Each row is where one point has got to under a steady rotation. How many steps took it there?
The counts run from 0 to 897.
109 132 62 115 111 69 97 111 83 109 104 85 109 120 124 104 88 95 98 95 104 81 91 73 93 104 91 98 90 104 103 98 102 80 86 85 105 110 114 95 87 94 108 126 95 104 96 76 81 114 83 95 61 101 105 113 123 89 83 127 101 109 89 78 97 106 136 87 88 -> 857
106 86 92 100 94 107 84 100 68 95 85 83 113 124 122 120 75 100 116 85 88 89 80 86 123 113 73 93 122 107 107 98 88 83 100 106 98 118 95 105 103 102 106 128 80 99 82 93 99 89 92 117 65 116 101 84 111 78 92 100 110 111 104 113 118 133 113 129 112 -> 831
107 120 62 113 110 100 95 92 63 85 100 93 90 124 126 107 87 103 118 94 102 81 104 72 90 125 84 92 107 104 105 95 102 92 79 102 101 111 103 111 95 110 96 130 89 90 95 77 73 112 80 83 67 103 111 92 115 96 83 105 94 111 89 110 90 111 117 97 96 -> 12
108 88 81 109 107 80 89 110 65 99 91 93 97 113 92 102 113 124 112 106 95 89 85 95 71 101 72 95 113 82 89 97 91 80 88 87 120 92 106 114 90 104 121 109 83 109 115 100 94 94 92 96 60 102 101 76 129 100 93 114 90 108 116 80 83 127 141 84 96 -> 507
103 97 99 94 118 104 108 127 68 86 102 86 100 103 107 109 84 109 81 100 80 88 67 100 122 109 95 118 115 98 83 117 113 110 93 115 97 97 101 109 91 125 114 120 99 61 91 122 98 76 82 114 69 100 114 94 119 107 107 100 79 107 112 113 98 107 133 128 88 -> 20
97 94 80 122 123 92 87 129 77 101 107 95 109 120 102 90 106 103 91 87 90 65 69 109 114 102 93 86 125 94 105 105 116 90 110 90 114 98 98 103 84 101 128 105 89 90 102 97 127 110 91 120 86 116 102 86 101 105 81 82 104 106 123 102 107 131 133 114 88 -> 705
112 99 59 100 112 90 80 110 79 90 93 92 100 114 92 112 98 98 99 98 103 75 86 80 110 85 91 89 108 104 92 83 96 106 83 100 128 112 94 116 89 113 107 102 117 87 107 85 98 120 86 96 70 95 122 98 143 85 103 111 95 108 104 87 82 129 123 93 77 -> 182
97 93 83 77 102 110 89 123 61 105 101 89 69 97 128 122 83 105 124 101 104 74 98 88 95 93 89 92 112 108 101 95 105 83 111 104 125 115 79 101 92 120 93 113 100 101 100 94 106 91 96 132 70 101 115 92 118 87 85 104 81 99 105 122 107 110 135 108 95 -> 536
71 108 64 99 102 77 93 112 79 98 111 98 95 100 99 91 110 86 88 105 109 72 109 71 106 87 109 93 111 109 97 94 116 86 99 103 117 98 84 94 81 120 123 91 113 82 101 111 106 99 86 138 76 89 128 118 112 97 107 103 89 106 144 109 114 116 113 97 90 -> 57
107 103 58 100 135 115 98 83 68 92 94 97 106 97 127 106 97 91 89 104 96 96 112 74 91 113 116 94 101 109 91 92 117 106 90 112 116 113 100 69 104 105 102 110 99 70 101 96 89 114 84 115 67 111 116 108 102 105 122 115 107 98 123 118 122 116 94 123 95 -> 555
85 112 73 127 116 83 104 95 80 89 110 99 92 110 117 75 111 99 89 90 112 73 98 92 95 105 98 92 108 93 104 120 120 83 101 109 95 79 101 107 73 119 125 117 94 93 106 105 99 100 71 120 84 98 132 100 101 121 88 93 95 103 124 117 95 90 131 85 88 -> 875
104 121 72 108 136 104 108 74 86 103 94 87 115 116 116 85 107 96 92 102 101 79 89 97 90 122 103 103 103 102 100 103 110 105 98 109 115 111 90 106 113 102 121 115 91 61 96 116 88 97 85 105 54 78 135 101 120 89 116 96 87 107 118 106 97 90 107 102 91 -> 86
119 99 85 90 131 92 90 121 99 82 101 92 100 102 121 109 99 86 111 92 85 90 86 89 83 110 96 105 97 96 86 89 148 81 104 118 99 97 93 83 104 107 104 124 96 87 110 97 106 100 63 114 94 120 100 89 111 113 101 103 91 103 118 114 126 98 134 113 80 -> 31
92 95 69 127 119 70 85 96 85 87 92 87 151 110 92 87 91 94 86 86 91 89 82 94 115 93 88 89 109 89 100 101 122 104 89 114 98 105 89 105 95 107 131 113 89 80 101 113 81 99 71 110 78 108 111 93 116 99 103 94 103 113 120 103 91 128 98 100 85 -> 88
101 107 74 113 114 73 102 124 70 108 96 92 83 99 115 107 94 115 94 113 103 88 103 69 80 100 97 100 104 99 92 97 97 78 89 91 127 89 105 84 89 87 110 105 99 100 101 87 96 97 104 126 71 114 104 105 126 93 116 140 117 101 113 78 114 125 134 106 95 -> 131
92 99 92 108 107 85 120 102 74 87 95 104 73 110 117 105 92 111 117 111 118 64 90 77 100 116 83 86 118 98 105 104 94 88 96 115 110 98 85 119 86 124 106 108 111 76 108 93 114 87 94 131 80 99 122 102 117 87 109 101 89 108 111 106 93 104 144 100 91 -> 17
95 102 95 109 102 90 97 91 79 91 83 85 116 130 123 102 81 97 113 88 92 84 85 85 102 116 76 90 114 99 113 102 89 73 100 102 93 116 97 108 92 105 113 133 72 103 88 90 121 99 86 115 73 117 104 84 93 89 79 88 108 117 115 118 108 121 123 98 113 -> 339
82 119 62 118 106 89 108 104 35 119 105 86 87 89 111 92 83 123 102 103 114 87 112 78 86 90 88 91 111 96 116 123 113 107 102 108 108 107 86 88 95 110 98 101 88 92 110 97 97 76 105 130 78 107 111 104 103 113 94 106 89 111 116 109 111 115 109 100 96 -> 371
88 109 66 119 104 76 74 107 75 107 93 96 113 106 94 95 81 122 101 87 89 85 86 77 77 88 96 107 97 98 102 77 106 86 84 92 127 99 98 108 98 91 112 100 101 95 91 114 78 100 79 114 63 97 126 93 132 111 98 132 108 121 100 79 80 112 108 89 88 -> 713
90 106 70 113 99 98 89 114 76 103 102 93 104 120 117 100 97 98 82 90 96 78 92 69 125 121 105 112 121 108 82 94 90 90 68 77 99 95 106 115 88 95 119 116 95 66 82 86 89 96 80 104 69 101 121 117 116 94 101 117 121 114 102 97 114 108 120 113 94 -> 481
116 134 68 126 137 82 104 95 81 78 96 97 109 119 130 111 82 96 102 98 96 78 86 87 93 121 99 98 100 108 108 107 123 89 89 104 98 114 111 83 98 98 100 132 105 79 105 87 83 120 76 91 63 113 100 110 115 94 98 124 100 108 93 93 101 96 115 125 96 -> 361
103 120 75 94 100 101 88 99 35 98 102 94 85 106 116 110 90 120 95 107 91 115 93 86 87 103 88 101 102 96 112 99 98 103 92 109 106 110 98 89 90 101 92 121 90 110 92 99 75 97 85 105 54 101 118 92 126 110 81 117 83 107 99 114 100 100 112 114 117 -> 633
99 119 80 119 117 70 84 96 68 117 106 87 117 112 96 101 93 114 84 111 99 102 82 86 103 84 91 88 105 80 116 116 113 107 97 109 113 109 95 75 93 95 123 105 81 112 111 103 88 91 96 129 72 103 103 103 120 93 102 128 94 102 129 91 109 116 106 122 110 -> 724
118 94 54 111 110 110 102 111 62 88 83 83 101 119 106 88 84 111 90 97 86 92 97 74 97 114 74 89 120 103 86 74 105 86 92 97 108 102 97 94 101 95 107 120 104 65 95 104 96 120 83 90 66 98 91 84 111 111 115 97 120 112 116 94 110 134 101 106 88 -> 310
116 109 82 92 131 91 101 121 92 119 98 62 127 99 113 83 86 107 85 84 85 95 84 102 87 99 94 100 103 101 106 85 145 86 109 106 98 113 88 91 115 101 111 124 88 76 97 113 96 95 77 118 77 90 99 92 104 102 91 91 84 111 120 99 119 105 123 89 75 -> 694
92 100 73 110 100 100 104 87 62 111 82 86 105 101 118 100 78 114 102 105 114 91 121 81 91 104 78 83 101 102 111 104 93 80 109 110 113 124 93 95 104 97 109 110 92 93 91 111 70 87 110 134 52 86 113 103 115 80 107 116 102 100 110 103 99 121 83 103 101 -> 828
95 82 80 79 125 118 89 112 85 92 99 88 103 97 114 97 86 91 104 88 77 90 94 90 98 106 104 111 105 99 78 78 132 79 102 109 111 100 83 91 109 113 104 106 93 65 89 120 95 91 67 130 80 99 114 90 110 114 111 104 95 109 121 123 129 102 113 107 81 -> 551
85 108 51 129 104 91 108 103 38 97 104 91 98 107 105 92 110 113 99 100 109 88 123 91 81 109 90 90 103 98 106 122 98 91 87 96 114 97 114 94 85 109 113 103 82 99 103 91 78 99 91 97 53 122 104 99 102 105 85 102 99 104 118 104 89 132 111 94 105 -> 503
92 77 79 99 113 97 57 106 71 83 103 90 110 114 116 118 95 90 106 83 84 99 93 70 112 98 99 103 111 101 69 95 109 104 71 108 108 104 99 92 90 112 106 121 88 90 107 93 81 99 63 108 73 110 103 109 108 107 101 108 111 112 106 120 118 121 107 124 95 -> 648
108 109 64 111 113 99 100 107 89 113 91 82 95 122 103 80 89 111 95 101 103 87 100 63 100 104 84 88 116 101 94 70 97 82 90 84 120 89 92 105 88 96 124 114 106 72 100 97 109 117 87 110 70 83 117 103 115 106 115 108 114 113 115 78 101 114 116 81 74 -> 806
109 89 70 95 118 119 100 86 70 90 81 74 114 111 134 93 81 107 106 78 85 97 88 92 109 112 86 89 102 102 110 87 107 94 96 113 103 113 97 100 104 87 92 138 86 75 81 94 77 98 89 112 66 126 105 83 110 107 107 96 105 99 97 119 108 130 105 107 97 -> 699
93 113 67 88 109 101 94 119 80 115 113 90 80 114 138 104 102 94 106 102 108 74 107 75 95 114 100 95 111 114 102 93 111 71 117 97 111 128 95 90 84 118 108 123 93 96 96 91 100 114 87 118 62 79 119 99 111 86 71 94 87 103 112 112 114 93 125 107 91 -> 303
109 83 71 89 109 76 81 132 73 102 108 78 104 101 94 98 89 118 85 96 91 106 81 87 110 84 86 91 93 90 94 87 113 101 103 102 115 103 109 91 72 99 109 119 104 105 99 84 64 96 96 116 72 110 95 97 131 100 102 119 96 102 103 88 97 137 118 102 87 -> 38
103 110 70 108 81 79 84 91 55 99 97 83 93 116 95 98 94 121 108 115 104 104 108 67 91 93 66 78 116 80 109 91 104 89 93 107 104 96 88 101 89 96 107 115 98 116 107 93 83 94 87 111 74 98 117 87 128 106 97 113 95 119 115 103 93 116 114 84 107 -> 142
104 106 71 107 111 96 123 131 72 101 102 92 85 98 99 92 110 119 93 115 111 67 106 91 80 102 87 100 111 102 86 100 108 89 98 92 123 98 100 114 83 123 112 96 108 72 108 107 108 94 93 103 72 90 113 97 121 99 111 100 82 109 116 90 92 121 132 77 73 -> 771
93 115 64 90 106 90 88 139 78 122 114 85 86 106 110 98 107 102 93 91 95 79 94 87 91 94 93 99 103 103 106 85 106 73 104 83 120 116 100 89 78 106 121 107 96 118 94 93 96 112 95 120 66 84 103 97 118 99 72 107 87 102 114 90 112 107 133 94 90 -> 302
91 96 83 111 110 73 88 109 69 95 108 88 125 89 94 95 81 116 106 99 95 99 96 86 83 87 83 110 97 81 91 103 134 99 79 122 101 99 83 106 106 116 112 97 91 87 106 128 78 67 70 121 85 105 111 95 115 104 113 117 81 120 117 101 104 120 105 92 78 -> 255
112 109 78 97 125 89 101 133 77 127 102 79 112 82 101 104 88 116 83 108 95 90 81 101 95 84 98 100 101 91 106 94 135 102 113 108 118 117 73 82 112 97 108 95 97 82 110 113 105 83 99 139 82 106 105 101 121 103 112 118 86 104 126 90 128 121 120 121 82 -> 461
88 106 81 87 97 89 70 122 82 101 92 85 114 101 99 108 74 106 93 90 81 93 76 73 106 99 100 110 110 97 86 71 96 90 73 83 122 103 95 111 100 91 113 101 97 89 82 117 82 86 88 122 64 95 118 94 136 96 106 129 109 119 94 88 105 115 115 107 87 -> 221
98 86 97 64 110 105 81 110 100 96 91 88 96 110 106 102 96 98 90 101 87 91 80 83 121 99 98 109 113 88 74 79 104 83 93 100 120 95 85 112 95 101 117 116 95 75 89 118 101 84 82 135 73 84 131 94 136 94 113 106 90 104 120 115 120 106 131 106 91 -> 55
81 109 59 124 119 77 81 91 70 89 104 99 126 113 107 88 106 81 87 87 97 83 114 76 96 95 105 98 102 104 99 97 115 94 89 102 107 105 103 76 101 111 121 106 86 92 100 105 85 116 72 106 75 100 110 110 94 113 93 96 108 112 136 112 104 116 92 105 95 -> 321
